Small tables with named rows and columns. After each table, cells are looked up by row and column.

lobu:
	tavuk	luzusam	rusire	vanomo	rino	guv	maki
doko	55	6	181	22	169	134	205
zemafo	54	7	196	12	192	142	223
lat	97	162	96	145	86	187	112
kob	113	149	103	154	102	151	105
reb	76	84	136	86	131	145	153

maki of zemafo: 223
guv of lat: 187
rino of doko: 169
vanomo of zemafo: 12
tavuk of lat: 97
maki of reb: 153
vanomo of lat: 145
rusire of doko: 181
rusire of reb: 136
rusire of lat: 96
vanomo of doko: 22
guv of doko: 134
maki of lat: 112
vanomo of reb: 86
luzusam of zemafo: 7
luzusam of doko: 6
guv of zemafo: 142
maki of kob: 105

gelub:
|  | muda | lanami | togus |
|---|---|---|---|
| gige | 32.29 | 0.59 | 45.85 |
| metura | 29.02 | 76.37 | -14.37 |
| fakoze | 2.18 | -13.46 | 33.44 |
| mag | -77.29 | -45.58 | -72.16 |

What is the togus of gige in gelub? 45.85
What is the muda of fakoze in gelub? 2.18
What is the lanami of mag in gelub? -45.58
What is the muda of metura in gelub? 29.02
What is the lanami of metura in gelub? 76.37
What is the togus of metura in gelub? -14.37
What is the lanami of gige in gelub? 0.59
What is the muda of gige in gelub? 32.29
What is the togus of mag in gelub? -72.16

todur =
        semov  gen  ran  silopi  gudeki  zib  divore  fofof  tefim
zisok      97  129  204     186     204  118     110    139     82
vuv       150  125   27      43      32  138     158    109    175
vepul      57  118   87     151     180  113     138    125     86
lebeze    121  133   92     153     164  158     137    153    161
mavipo     65  126   76     194     216  125     127    146     97
kevub     140  124  147     131     129  137     117    131    138

gudeki of vepul is 180
fofof of lebeze is 153
zib of vepul is 113
ran of zisok is 204
divore of lebeze is 137
ran of mavipo is 76
ran of lebeze is 92
ran of vepul is 87
gudeki of mavipo is 216
gen of lebeze is 133
silopi of vepul is 151
fofof of vepul is 125
fofof of mavipo is 146
ran of kevub is 147
semov of zisok is 97
semov of mavipo is 65

favo:
	dopid	zeram	gimen	butogo	zinuma	sil	zez	siv
ropiru	6171	2426	8149	8370	4030	8483	3367	5025
kuz	3507	2389	7513	8179	3100	6192	2001	2944
tas	5231	2895	6915	8073	2381	8019	2617	780
gifam	6284	3357	5415	5957	2906	8481	2344	4216
tomavab	4399	2565	5489	4997	5215	6087	4124	183
lizimi	4735	4835	7708	8419	4759	7032	2653	4443
tamel	5916	5239	9591	6209	3543	8003	825	3989
gezez	5175	3340	6525	8298	4032	6864	2938	2264

ropiru, zez => 3367
lizimi, gimen => 7708
tomavab, zeram => 2565
tas, zeram => 2895
lizimi, zeram => 4835
kuz, sil => 6192
tas, zez => 2617
lizimi, zinuma => 4759
lizimi, sil => 7032
kuz, zez => 2001
gezez, zeram => 3340
gifam, dopid => 6284
tomavab, zinuma => 5215
gezez, dopid => 5175
kuz, gimen => 7513
tamel, butogo => 6209
ropiru, sil => 8483
tamel, zez => 825
gezez, gimen => 6525
gifam, siv => 4216
Which row has the largest sil? ropiru

Table nobup
,fus,semogak,tuz
zal,2.47,2.58,2.93
peme,3.87,7.29,8.17
zupadi,1.85,4.31,7.40

peme, semogak: 7.29
peme, tuz: 8.17
zupadi, semogak: 4.31
zal, tuz: 2.93
zal, fus: 2.47
zupadi, fus: 1.85
zupadi, tuz: 7.40
peme, fus: 3.87
zal, semogak: 2.58

niv
fields: mizug, magilo, zarumef
vofad: [121, 89, 86]
kenegug: [1, 77, 83]
zase: [196, 84, 82]
pufuz: [20, 73, 82]
niso: [199, 85, 84]
delor: [95, 88, 85]

zarumef of delor = 85
magilo of pufuz = 73
mizug of vofad = 121
magilo of vofad = 89
zarumef of zase = 82
magilo of niso = 85
magilo of delor = 88
Which row has the largest zarumef? vofad

zof.csv
,bevud,zapas
lebade,479,736
kupubi,595,662
ridova,739,408
taviv,62,366
ger,898,582
zofonof,478,284

What is the zapas of ridova in zof? 408
What is the zapas of ger in zof? 582
What is the bevud of zofonof in zof? 478
What is the bevud of ger in zof? 898
What is the bevud of kupubi in zof? 595
What is the bevud of lebade in zof? 479
What is the bevud of taviv in zof? 62
What is the zapas of lebade in zof? 736
What is the zapas of zofonof in zof? 284
What is the zapas of kupubi in zof? 662
What is the bevud of ridova in zof? 739
What is the zapas of taviv in zof? 366

mif =
          gute     pog     pap     kod     nis     gan   dozit  risobi    kifo
sasik    34514   39448    2627   27671   47555   30106   36516   38477   10648
giz      22626   23727   22580   21662   24561   19085   22970   22912   19537
gepeva   90868  -35030  -61993   98676   28633    9899   90208  -40019  -24236
rus     -34868   -9013   54256  -29346  -13864  -38733  -29302   13162   -2158
filas   -48631  -27565   63413  -37612  -34706  -52129  -43329      15   -2009

gepeva, nis => 28633
filas, gan => -52129
rus, gan => -38733
giz, dozit => 22970
gepeva, pap => -61993
rus, risobi => 13162

vevimap =
cols = dubutov, filugok, zut, sikoguk, nidu, fudop, totufas
bimogo: [87, 126, 88, 210, 90, 115, 141]
milaz: [70, 54, 135, 89, 83, 47, 44]
los: [195, 82, 180, 69, 142, 123, 109]
vuziten: [134, 159, 25, 108, 12, 77, 189]

What is the dubutov of vuziten in vevimap?
134
What is the totufas of los in vevimap?
109
What is the nidu of milaz in vevimap?
83
What is the zut of bimogo in vevimap?
88
What is the filugok of los in vevimap?
82
What is the zut of vuziten in vevimap?
25
What is the nidu of vuziten in vevimap?
12
What is the sikoguk of vuziten in vevimap?
108
What is the nidu of bimogo in vevimap?
90
What is the fudop of milaz in vevimap?
47
What is the dubutov of bimogo in vevimap?
87
What is the sikoguk of milaz in vevimap?
89
What is the sikoguk of los in vevimap?
69
What is the totufas of milaz in vevimap?
44
What is the filugok of bimogo in vevimap?
126

nunasaf =
|  | tav | bifasu | tud | met | ronero | mifotim | kamodi | rut | dat |
|---|---|---|---|---|---|---|---|---|---|
| vem | 82 | 55 | 77 | 60 | 60 | 53 | 56 | 52 | 59 |
| pirofoz | 40 | 46 | 69 | 43 | 38 | 54 | 57 | 55 | 57 |
| torered | 57 | 45 | 30 | 69 | 65 | 52 | 57 | 63 | 57 |
| nizon | 41 | 66 | 62 | 52 | 40 | 59 | 55 | 55 | 53 |
| kabud | 68 | 44 | 54 | 61 | 54 | 54 | 56 | 62 | 53 |
| zosegi | 54 | 65 | 20 | 72 | 58 | 57 | 56 | 64 | 54 |
| mep | 78 | 64 | 85 | 52 | 55 | 57 | 56 | 51 | 58 |
| vumabu | 31 | 61 | 45 | 45 | 36 | 58 | 58 | 58 | 59 |
| toki | 47 | 52 | 85 | 45 | 44 | 54 | 57 | 48 | 60 |
| mepaf | 75 | 47 | 75 | 44 | 40 | 55 | 57 | 60 | 55 |

What is the bifasu of toki in nunasaf? 52
What is the met of zosegi in nunasaf? 72
What is the met of vumabu in nunasaf? 45
What is the dat of mepaf in nunasaf? 55
What is the ronero of pirofoz in nunasaf? 38
What is the bifasu of kabud in nunasaf? 44
What is the tud of pirofoz in nunasaf? 69
What is the tud of torered in nunasaf? 30
What is the mifotim of mep in nunasaf? 57
What is the mifotim of zosegi in nunasaf? 57
What is the rut of vumabu in nunasaf? 58
What is the mifotim of vumabu in nunasaf? 58
What is the bifasu of zosegi in nunasaf? 65
What is the ronero of zosegi in nunasaf? 58
What is the ronero of mep in nunasaf? 55
What is the bifasu of torered in nunasaf? 45

